Families of rows that turns and mirrors carry onto each other, the same ones carrying the whole set onto itself: the rest of each named row's family, in list order:
5 families of 8 rows:
Q_941:  107   50 -381  -85  -99 -156 -192    0  204  171  185 -142   90   33  -11  -29   20   52   56  191 -252   96  122
Q_461:  145  125 -307  -57   21  197   43  -80  183  134  233 -201  -18  305   79 -170  -21  108  102  -17   84   29   38
Q_83:   93 -157  233  122 -196  233  218  334  -73 -125   63   84   47  -22   22  -62    1 -106   16 -186   88   49 -129
Q_290:  -27  -30  192 -103 -154    4  205  182  -89  -68   86  139  -67 -237  -50   90  154  -70  -40 -300 -236  187  -16
Q_852: -140 -159  154 -134  -37  -31   43  162 -130 -160  -72  143   -4 -315 -114  197  -23   40    5 -206 -241   18  -82
Q_929:  -89 -132  131 -112 -201  -61  110   31 -255 -207  202  137 -120 -229   93   89  101 -239  131 -115  -48  -24  -92
Q_557:  -57 -165  261  -25  -55   55   62  153 -170 -302   35  242 -218  -50  -25  188 -115   15  189 -140  -44  -31   -8
Q_539:  -29  135 -413  -42   38  147 -117 -238  121  124   92 -113  -24   81  227  -34  114  213  -46   87 -103   81 -181
Q_91: -126  -71  149 -158 -133  -29  103  132 -244 -157  -13  129  -25 -251  -29  134  101   23  -56 -289 -134  142 -114
Q_981:  -60 -308  175  140  -91    0   12   80 -208 -224 -199  125 -138 -206  -89  -23   73  -20  -22  -72  -42  -57  -52
Q_843:   22 -303  214  204  -75   25   71  137  -35 -152 -139  140 -167 -220 -136  -36   75 -107   13  -54 -162  -69   43
Q_812:   51   89 -345 -114   52  166  -54 -135   32   49  138 -214   32  294  102 -133  -72  209   88   -5  186  -12  -59
Q_554:  -17 -216  187  137 -182   14   97   76 -250 -192 -114  117 -172 -150  -22  -92  199  -70  -71 -153   17   69  -50
Q_975:   18   88 -378   16   97  167 -109 -189  307  175  108 -101  -35   35  146   -2   45  166   11  146 -245    7  -96
Q_967: -125 -206  124 -109 -132  -76   41   36 -219 -233  134  144  -94 -280   44  151    2 -204  169  -53  -90 -124  -96
Q_999:  -40 -125  200  -75  -62   -4  138  211   26  -70   27  152  -48 -302 -132  153   28  -59   22 -218 -340   56   18
Q_890:  -42  -97  258  -37 -121   63  117  136 -237 -290   82  234 -237   -8   31  144  -27    1  148 -196   22   61  -23
Q_375:  128   36 -298  -30  124  194  -28  -57  296  132  174 -188    4  243   -4 -109 -145  121  160   65  -17  -98   69
Q_866:   15   74 -428 -164 -143 -184 -242  -64  -32   84  121 -163  122   65   66  -28   58  141   -4  142  -79  152   -2
Q_101:  -78  114 -373   15  -53  -34 -221  -88    4  142  239  -60   20  308  267 -144 -129   25  -74  -13  -24   65  -78
Q_271: -125   22 -381   20   45  -50 -312  -81   49  104  153  -52   53  248  202  -70 -252   71  -26   62  -77  -57  -81
Q_643:   27  -83  288    5 -127   83  177  174 -115 -230  147  241 -258   -6   11  115   -6  -66  162 -196  -56   74   50
Q_785:   17 -272  214  105  -81  207   81  332  -64 -193  -63   90   92  -97  -52   35 -158  -28   65  -94   55 -107 -163
Q_678:   20    4 -417 -131  -62 -183 -283  -34   93   92   85 -151  134   13   -8   20  -43  136   51  210 -181   43   38
Q_636:   37    0 -341  -90  149  161 -123 -104  141   43   71 -201   45  232   17  -65 -194  221  148   77   82 -140  -30
Q_193:  100 -224  248  152 -117  235  175  369   47 -115   28   93   53  -77  -53  -13  -99 -111   66 -120  -11  -54  -85
Q_276:    9 -147  290   19  -63   74  123  186  -54 -242   98  250 -243  -53  -45  168  -95  -53  205 -142 -119  -19   59
Q_978:   36  149 -385    2   25  174  -55 -199  240  184  162 -109  -52   82  202  -53  135  145  -26   93 -185  100 -108
Q_913:  100  121 -394 -116 -176 -155 -149  -28   81  160  218 -156   82   89   67  -75  118   56    0  118 -151  200   76
Q_508:  -36   69 -340  165   87  164 -115  -22  144   57  158  -27   42  241  134  -93   80  355  -98   44  107  162  -40
Q_646:  -51   68 -409  -28  104  146 -171 -224  187  112   44 -104   -3   33  172   21   28  235   -4  148 -164   -6 -173
Q_87:  -66   -6 -347  168  163  151 -183  -20  176   29   89  -24   61  195   83  -36  -21  395  -61  103   61   69  -46
Q_289:  -43   23 -344   83   50  -25 -251  -31  226  178  221  -35   22  234  149  -85 -252   -9   10   79 -200  -70   16
Q_670:    6 -203  196   75 -161  208  122  300 -188 -204  -36   73   85  -43   27  -14  -56  -24   11 -162  156   -1 -208
Q_84:  -60 -203  156  -60 -119  -53   92   78  -83 -178  187  154 -119 -289    0  141    0 -267  196  -38 -191 -134  -25
Q_33:  -28 -132  162  -64 -189  -41  162   73 -116 -148  256  147 -146 -241   54   84  102 -305  162  -97 -145  -32  -21
Q_956:   -5   -2 -314  216  169  166 -142   22  313   88  144  -14   38  182   39  -44  -21  329  -37  119  -34   54   30
Q_790:   30   72 -307  218  100  183  -66   24  281  116  211  -17   15  230   91 -100   81  288  -69   59    9  153   34
Q_531:   59 -214  221  200 -168   40  164  126  -78 -113  -49  131 -202 -165  -68 -104  197 -151  -36 -135 -109   58   46
Q_15:    2  116 -334   77  -40   -7 -161  -34  179  217  304  -46  -12  295  218 -158 -128  -56  -35    5 -141   56   22

Same family as Q_978: Q_557, Q_539, Q_975, Q_890, Q_643, Q_276, Q_646
Same family as Q_929: Q_967, Q_508, Q_87, Q_84, Q_33, Q_956, Q_790
Same family as Q_91: Q_461, Q_290, Q_852, Q_812, Q_999, Q_375, Q_636
Same family as Q_843: Q_981, Q_554, Q_101, Q_271, Q_289, Q_531, Q_15

Families of rows that turns and mirrors carry onto each other, the same ones carrying the whole set onto itself: the rest of each named row's family, in list order:
7 families of 4 rows:
Q_511:  -43  194  -17   80  -45 -347   71 -411 -173   38  119  -82  133 -165 -136  137   29   76   45
Q_369:   54  -66 -233 -189  -86  -65  -58 -178 -104  188  151   37   -7    2   57  517   41  139  -69
Q_521:   -8 -175  164 -149 -221  262 -102  -84  172   24 -135   41   -9  115 -304    9 -129    0  -50
Q_52: -299  -61 -139  150   23   38    9 -161  105   26 -164 -160  -97  202   36 -240   25 -147    6
Q_43:  -67   93   82   64  -80 -119   44 -580  -83  -38  127    7   28  -96 -219  200  117  153   50
Q_825:  -50   16  100  199    7 -164  151 -397 -177   17  120   -2  137 -100 -258  285  132   92  -36
Q_331:   49  -45 -332 -123   -1 -103  133  -97 -214  127  143  141  -51   39  152  342   -6  -49 -109
Q_573: -183   19  -51  204  222  -81  131 -180   46   88 -227 -305 -116  105  -97  -18   84 -212    2
Q_925: -161   62  -91  172  261  -31  -51 -252    9   26 -170 -239  145  243  -83  -96  -86 -224  -57
Q_579: -201   -9   59  143  230   39   32 -101  213   89 -208 -240  125  213  -21  -54   -3 -184   36
Q_367:   74  -43    3 -237 -125  316    1  -42   75  -58 -198  120   -9  290 -186  -61  -72 -100   -8
Q_771:   31   23  160 -329 -145  145   20   -4  120  -31 -329  103  -25   42 -223  -27   -1  -63  -11
Q_100:   52 -121 -185 -131 -141  -28  -32 -157 -213  118  103   78  170   32  142  481  -15   46 -130
Q_736: -172   25   63  216  -84 -155   68 -458 -110  -49   27   18  145 -157 -121   42   56   96  232
Q_47:  -42  217   98  -96  116 -244   63 -453 -163  -23  -10   61  139 -138  -66  159  230   80    3
Q_378:  -98  -25 -172  189   -9   51  -23 -149  196  156 -265 -311  185  246  -64  -71  -25 -118  134
Q_680:   73   48    6 -401  -97   94 -108  -17   69 -100 -219   77 -174  216 -165  122  -55  -20  -57
Q_558:   65  -12  -43 -270 -136  198  -20   23  197   26 -160   98  -64  199 -260 -109  -25  -32 -129
Q_906:   71   55  129 -362  -47  330  -15  -53   70   45 -280  -84   35   86 -134   40  -53  -95  -49
Q_116:   31  -39  -35 -320 -164  176  -61 -131  264   43 -186  145  -94   80 -191  118    1 -167 -222
Q_926: -107   48   83   70  -76 -203  194 -484   43  162   34  -10  179  -95  -59   52  249  182   87
Q_213:  133 -104 -310 -152 -185  166   28  -88 -142  153  -30   56  119    7   32  442  -21  122   78
Q_761:  159 -111 -167 -137 -123    2  -26   51 -240  156  166   83  187   81   94  273  -86   77    0
Q_574:  118  -59 -373  -64 -103 -129  -56  -67 -148  135   -8  -37  123  -78  118  427 -108   11   15
Q_248: -214  -75 -140  178  189   89   80 -101   22   98 -181 -195  -43  338   12  -71   56 -143   95
Q_49: -212 -112   -4  167  138   76   71 -156  172   80 -367 -158  105  112  -20 -123   79 -183   46
Q_424:    2  106  -45   51  -63 -261   78 -575 -141  116   77   30  158 -146 -107   49  122   49   74
Q_753:  159  -40 -349 -156 -106 -224  -67 -161  -33  135    8  154  114   49   66  393  -35   98  118

Same family as Q_574: Q_43, Q_771, Q_248
Same family as Q_511: Q_369, Q_367, Q_49
Same family as Q_47: Q_521, Q_331, Q_378
Same family as Q_736: Q_573, Q_680, Q_213
Same family as Q_100: Q_579, Q_558, Q_424

Families of rows that turns and mirrors carry onto each other, the same ones carrying the whole set onto itself: the rest of each named row's family, in list order:
4 families of 8 rows:
Q_372: -122  131  -16  -93  154  114   61 -155  141
Q_103:  -46  186  -52  -27   76  173   10 -218   61
Q_686:   27  -98 -207   69 -277   13  -43   73  145
Q_682:   -1 -351  113   25  -83   80  -39  235 -213
Q_183:  198 -124  -19  -31 -160  109 -157   12  190
Q_479:   28 -316   76  -85 -100  299   71   74 -239
Q_104:  156 -206 -102   32  -73  106 -102   58  225
Q_792: -450  -54  106  -58 -169  240  -27  -95 -128
Q_348: -404 -112  273  -36   42  153  -56  -84  -87
Q_672: -431  -54  168  -29 -119  215   25 -107 -165
Q_739:   -2 -307   83   37   -7   99  -74  273 -221
Q_390:    4 -171 -222  145 -236   81  -88  103  130
Q_859:   50 -279   88   38 -232  263   11   62 -255
Q_712: -210  246  -30   66   49  -14  -32  -59   48
Q_721: -214  228  -75  107   82   -7  -52  -41  -32
Q_60:   47 -336   61  -91 -177  192    9  122 -238
Q_819: -123  222  -18  -89   53   82  -36 -188   68
Q_287: -421 -145  234  -68   41    8   -2  -18  -76
Q_169:   83  -63  -87  162 -254   25 -112  151  125
Q_48: -398  -99  123 -157 -140  141   94 -121 -146
Q_681:  112 -183  -72  -35  -71   -7 -143   33  253
Q_350:  -61 -317  125  105   -8  140   20  246 -222
Q_915:  -98  182  -41 -105  110  114  -63 -206    2
Q_430:  110 -255 -106   -8  -70  107 -169   18  222
Q_190:   57 -279   -2 -110 -145  247    1  122 -264
Q_386: -150  199  -39  181  107   27  -13  -41   49
Q_323:   38 -330  209  111  -40  140  -83  158 -178
Q_899:   81 -145 -192  137 -202   97  -34  114  155
Q_164: -357 -149  313 -122  -13   99 -118  -47  -65
Q_374: -418  -66  162  -67 -231  153  -10  -44 -172
Q_401: -240  199  -97   89   49   40  110  -27   70
Q_333: -423 -124  248  -51   42  146 -133  -43  -32

Same family as Q_372: Q_183, Q_859, Q_287, Q_169, Q_48, Q_323, Q_401
Same family as Q_681: Q_103, Q_686, Q_479, Q_350, Q_386, Q_164, Q_374
Same family as Q_682: Q_104, Q_348, Q_672, Q_712, Q_60, Q_819, Q_899

Families of rows that turns and mirrors carry onto each other, the same ones carrying the whole set onto itself: the rest of each named row's family, in list order:
5 families of 8 rows:
Q_548:  247 -194   17  204  143  135   93  -60
Q_481: -203 -103   96    3   52   82 -238    0
Q_896:  -47 -165  147 -106 -187  -92 -167  136
Q_326:  302  -62   31   81   73 -151  222  -42
Q_68:   16  -99  153 -132 -224 -115 -162  122
Q_927: -125  160   90   97   93   37  240  115
Q_305:   34  -78  162 -168 -118  -95 -216  144
Q_626: -208 -111  145  -64   20  122 -171  -12
Q_106:  237 -154  -84  259  154  111   44   -8
Q_377:  285 -115   11  156  228  125   48   17
Q_907: -169   82  -14   42   33   31  276  124
Q_354: -204  -39   80  -76   53   47 -232   -3
Q_842: 275 -85 -46 179 194 158  96  13
Q_19: -198 -163   99  -13    1   40 -213   50
Q_933:  307 -179   77  121   15  -95  187  -79
Q_58:   12   62  -26    2 -111  132  226  281
Q_97:   73  118   20   96 -138 -157 -136 -253
Q_329:  291 -132    1  157    9 -183  168  -38
Q_17:  -14 -107  195 -178 -217  -32 -120  100
Q_124:  95  46 109  24 -90 109 214 306
Q_658:   55   40   78  -60 -133  185  222  253
Q_349: -159   83   32   55  106    0  276   68
Q_970:   67  132  -84   56 -154  -70  -61 -289
Q_880: -170   61   89   -1   58   77  277   55
Q_249: -142   67  106   96  120   44  259  113
Q_701:  300 -118   88   94    2 -158  215  -39
Q_883:   30  129  -36   49 -112 -146  -78 -284
Q_590:  180  179  -46  126 -144  144 -229  -88
Q_441:  179   85  -52  142 -149  140 -269 -104
Q_3:  84 143  84  31 -89 115 197 293
Q_725:  194   91 -104   75 -181  171 -226  -77
Q_867:   75  206   11   90 -131 -126 -113 -232
Q_102:   65  102 -105  121 -122 -169  -88 -242
Q_608:  319  -96   91   68  112 -158  169  -32
Q_328:  193   66 -169  149 -166  111 -210  -73
Q_359:  178  107 -130   77 -197  150 -164 -152
Q_316:   12  -38  122 -184 -188  -67 -193  132
Q_436:  216 -139   -1  223  187  182   73  -13
Q_533: -152  -77  122  -68  101   20 -255   27
Q_564:  103   53   16    1 -109  148  194  305

Same family as Q_359: Q_548, Q_896, Q_907, Q_19, Q_933, Q_58, Q_970
Same family as Q_608: Q_927, Q_305, Q_377, Q_590, Q_3, Q_867, Q_533
Same family as Q_349: Q_481, Q_68, Q_701, Q_883, Q_725, Q_436, Q_564

Families of rows that turns and mirrors carry onto each other, the same ones carrying the whole set onto itself: the rest of each named row's family, in list order:
4 families of 8 rows:
Q_452:  -21  197  302 -133 -222  208  283    7 -216  406   52
Q_562: -193   -4 -240  -25  -84 -283  114 -224 -149   63  -10
Q_412: -407  -77   26 -148 -176  -87  292 -176 -288  470 -126
Q_188: -280  436    6 -196 -142  -43   43 -198 -331  230  -29
Q_64:    0  -47   67 -451 -211 -182   28 -191 -297  272   57
Q_160: -352  316  -62 -205 -117 -146   68 -280 -328  235    0
Q_804:  110 -249   59  -48 -175  -65  300  -34  -44  234   81
Q_405:  199  241   36  -72 -193    3   98 -102 -113   17  139
Q_275: -141  178  -81  225  -44   90  311   31 -203  172  119
Q_793:  -36  161  306 -187 -282  183  266  -37 -250  416   12
Q_882:  -47  248  279 -104 -182  101  174  120 -323  428   -2
Q_35: -279  409 -160 -189  -73 -141   91  -54 -277  329    6
Q_659: -169  -52 -201 -126   24 -290  274 -159 -117  117  120
Q_530:   58 -214  230  -42  -86  -64  356   13 -174  210  113
Q_837:  171  293   87 -208 -222  -54   22 -146 -140  106  131
Q_834:  136  292   10  -74 -141  -38   56  -77 -119   19  161
Q_85: -377 -129   67 -145 -139  -82  314 -113 -267  495  -91
Q_587: -215  -34 -214  -91  -43 -324   98 -188 -167  100    2
Q_78:  -65 -116  130 -391 -269 -121   82 -188 -331  411   44
Q_119: -344  416   15 -178 -104  -53   77 -148 -340  282  -13
Q_109: -404  -22   71  -22 -166 -167  368  -35 -281  486   41
Q_847: -240  169  -32  244  -83   26  349  -51  -76  198  -18
Q_727:  -74   12  157 -445 -117 -286  135  -72 -244  369    9
Q_492:  -66 -129 -141  -55 -102 -298   96 -238 -132   66    4
Q_126:   60 -279   59  -15 -216  -50  341  -76  -73  249   41
Q_641: -380 -132   -5   16 -124  -30  340 -178 -247  409 -117
Q_130:  147 -164  134   20 -228   73  300  -46  -56  284   24
Q_912: -216  217   -1  235 -144   82  347  -74 -108  215  -47
Q_205: -134  274  -57  203  -83   43  275 -141  -49  109  -31
Q_250: -143  287  214 -129 -248  220  259  -94 -255  451    4
Q_728:  190  218   16 -201   -2  -40   68   -4 -159   52   74
Q_963:   -6   -5  109 -465 -189 -154   22 -133 -303  311   81

Same family as Q_126: Q_562, Q_412, Q_188, Q_64, Q_405, Q_793, Q_912
Same family as Q_530: Q_275, Q_882, Q_35, Q_659, Q_109, Q_727, Q_728
Same family as Q_804: Q_452, Q_834, Q_85, Q_587, Q_119, Q_847, Q_963

